Turns, then the turns between two rows, first turn first; the first pair answered
turn Zuso:
18.2; 2.1; 11.0; 17.6; -4.5; -1.7; 0.1; -30.1; 10.4; -3.3; 2.8; -2.4; -20.6; 6.4; 4.1 -> 21.1; 7.1; 15.9; -3.8; 2.1; -18.6; 18.6; -22.9; -9.9; -5.4; 0.2; 3.9; -2.4; -6.9; 3.4
-14.3; 1.8; -20.1; 9.5; -6.0; 22.8; -25.2; 8.7; 22.2; 10.5; -6.1; -16.9; -8.7; 13.1; 0.4 -> 15.2; 9.0; -25.4; -6.6; 27.8; -7.1; -0.6; 9.0; -15.4; -7.7; -9.2; -25.8; 16.6; -0.4; 9.7
-14.6; -4.9; -13.7; 0.0; -17.3; 1.3; -22.1; -24.2; 11.8; 2.6; 9.3; -3.9; 2.6; 17.2; 0.6 -> 6.5; -2.4; -15.7; -8.5; 0.9; -17.9; -7.4; -23.8; -10.0; -8.2; 4.9; -9.7; 17.8; 7.6; 12.8
26.6; -7.8; -17.0; 4.0; 17.2; 16.9; 10.6; 11.9; -36.3; -31.7; -9.5; -28.4; 21.3; 13.9; 16.7 -> -25.5; 1.6; 17.0; -25.5; -10.8; 8.2; 29.0; 37.5; -29.3; 7.8; 5.0; 12.1; 23.9; -3.3; -14.0
turn muve:
18.9; 14.7; -20.1; 16.3; 17.4; 27.3; -6.1; 24.6; -6.3; 6.5; -17.3; -33.9; 15.9; 10.7; 8.0 -> 22.1; 15.6; -15.0; 9.7; 20.1; 18.7; 3.1; 24.8; -16.6; 7.0; -16.9; -31.7; 20.9; 6.0; 3.3
17.9; -14.0; 11.3; 0.3; 3.0; -0.5; 0.8; -7.9; 3.4; 1.6; -19.6; -12.3; -3.9; 22.2; 5.4 -> -7.5; 1.9; 16.0; -1.3; -7.0; 6.9; 0.6; 12.9; 6.2; 22.6; -21.9; -9.2; 5.2; 13.6; -10.0
-8.9; 2.1; -2.9; 8.1; 11.9; 34.7; -17.1; -5.1; 3.1; 0.0; -12.1; -13.3; -2.2; 19.7; 16.6 -> -19.4; 19.3; 3.2; -12.6; 20.7; 19.0; 5.0; 13.5; -20.7; 7.7; -13.1; -7.0; 20.5; 1.1; 12.6
turn Tetez:
2.5; -0.5; -4.4; 13.6; 1.7; 9.1; -12.9; -4.4; 8.2; -2.6; 0.9; -1.8; -5.4; 10.5; 4.9 -> -8.7; -8.4; 1.9; 8.5; -4.2; 10.6; -6.4; -4.1; 12.2; 5.1; 4.0; 6.5; -7.0; 12.0; -0.9
-1.6; 3.2; 17.5; -7.0; 15.3; -31.2; 19.6; -1.2; -10.1; -4.6; -11.4; 17.3; 0.6; -18.5; -2.6 -> 4.9; 9.4; 12.4; -3.2; 25.5; -32.8; 19.6; -2.4; -15.4; -7.7; -13.2; 12.7; 6.6; -14.6; 2.2
-25.4; 0.5; -10.9; 16.8; -23.4; 24.2; -20.2; 2.3; 19.6; 13.0; -4.4; 3.4; -9.4; 4.3; -10.6 -> -28.7; 8.3; -14.2; 11.7; -18.0; 23.4; -17.0; 11.0; 10.6; 15.9; -7.8; -1.3; 2.3; -1.3; -14.9
turn dem:
-15.8; -7.5; 20.9; -1.2; -18.0; 12.6; -3.9; 9.2; 4.4; 11.6; 16.6; 14.7; -8.0; 0.3; -10.2 -> 8.8; -12.9; 21.6; -9.8; 3.1; -13.4; 17.5; -4.1; -19.5; -6.7; 14.0; 15.3; 1.8; -7.4; 1.7
8.9; -23.2; 0.0; 11.0; 5.7; -1.8; 8.8; -23.5; 14.7; -12.5; 3.0; -2.0; -15.8; 13.9; 3.5 -> 15.7; -7.2; -18.2; 13.0; 20.1; 1.1; 3.6; -8.3; 1.2; -13.4; -11.4; -22.9; 3.5; 3.8; 11.6
0.5; -17.2; 12.6; -3.5; -27.0; -23.6; 25.0; -15.7; 6.7; -15.1; 11.2; 18.0; -12.8; -4.4; 0.7 -> 14.3; 8.8; -14.8; 0.0; 6.4; -20.9; 25.4; 17.3; -24.1; -16.6; -7.7; -18.5; 23.3; -15.9; 8.8
turn dep:
12.5; -3.8; 19.8; -34.3; 9.1; -28.1; 16.0; 10.5; -34.4; -0.5; 2.3; 5.2; 14.2; -20.5; -2.2 -> 26.8; 3.8; -3.5; -19.2; 23.4; -14.4; 5.3; 16.6; -35.4; -10.0; -8.2; -22.6; 22.4; -17.9; 7.0
25.0; -14.1; 2.9; -11.1; 11.3; -10.0; 11.3; 8.7; -28.3; -14.8; -11.8; -9.9; 18.5; -14.3; 18.6 -> 29.0; -16.0; -4.7; 2.8; 11.2; 5.7; 0.3; 3.8; -18.1; -19.7; -15.5; -21.2; 9.8; -3.0; 22.7
-19.3; -10.9; 11.1; -4.3; -25.9; 9.3; 3.0; -9.1; -2.6; 17.6; -6.6; 34.3; 1.4; -2.4; 1.6 -> -13.7; 0.2; 9.9; -13.2; -14.1; 2.6; 12.1; 0.3; -20.2; 18.5; -8.2; 29.6; 18.5; -10.8; 2.5
0.6; -14.8; 2.9; -14.6; 20.7; 3.2; -10.7; -9.6; -24.7; -6.7; -7.8; -1.0; 38.5; -3.6; -4.1 -> 6.8; -16.0; -1.8; -1.3; 18.9; 13.8; -22.6; -11.5; -19.6; -11.0; -12.0; -11.7; 36.2; 1.9; 1.6
Now pairs of rows:
Between the rows of a pair lie 2 to 3 turns.
26.5; 19.0; -36.4; 9.4; 31.8; 7.7; 3.4; 15.7; -14.9; -9.7; -18.7; -38.6; 20.4; -0.8; 16.9 -> -4.6; 34.3; -17.2; -13.3; 19.9; 1.4; 14.1; 40.5; -19.9; 16.0; -17.6; -13.9; 33.9; -17.9; -4.3 | muve then Zuso
15.7; -0.9; 1.3; -7.3; 18.9; -32.0; 24.3; -1.9; -33.0; -19.9; 1.7; -4.6; 20.1; -18.3; 10.7 -> 5.6; -15.7; -13.8; 35.2; -3.2; 20.4; -24.0; -17.8; 16.7; -17.9; -0.8; -18.2; -20.4; 16.3; 14.2 | Zuso then Zuso
31.5; -11.8; -11.0; 1.1; 16.5; -19.4; -6.6; -29.2; -14.2; -31.6; 7.3; -14.5; 7.1; 11.1; 15.7 -> 25.7; -16.0; -1.9; -10.5; 9.9; -29.9; 3.6; -34.0; -16.2; -27.4; 15.7; -0.2; 5.4; 8.1; 11.6 | Zuso then Zuso then dem
-12.0; -31.8; 9.2; -21.9; -28.6; -5.5; 30.6; -31.2; -7.9; 4.9; 32.5; 21.6; 8.9; 6.5; -5.5 -> -24.3; -26.4; -0.8; -1.2; -39.7; 27.6; 5.7; -20.5; 15.2; 14.9; 29.4; 10.9; -0.5; 15.9; -8.2 | dep then Zuso
-7.4; -20.3; 27.7; -5.0; -17.1; -13.7; 9.9; -30.9; 15.6; 1.7; 12.7; 33.5; -24.7; 6.4; -3.1 -> -29.8; 1.8; 25.8; -14.0; -22.2; -6.7; 12.5; 3.8; 5.9; 21.0; 5.6; 34.3; -1.7; -7.7; -20.5 | dep then muve then muve
14.5; -1.5; -15.7; 27.7; -1.0; 4.4; -17.5; -7.9; 24.7; -17.0; 3.8; -19.0; -9.8; -3.9; 24.2 -> 1.1; -9.8; 18.0; -9.1; -7.0; -31.6; 17.0; -14.5; 8.8; -10.9; 18.9; 20.6; -6.9; -15.4; 14.0 | muve then dem then muve
31.9; 17.5; -21.0; 3.6; 20.7; 6.0; -6.7; 4.8; -24.3; -15.9; -13.9; -26.8; 20.4; -2.2; 21.9 -> -15.7; 26.3; -11.7; 4.3; -15.3; 31.8; -21.0; 32.3; 3.9; 19.7; -10.8; -11.4; 10.1; -3.4; -4.1 | Zuso then dep then Zuso
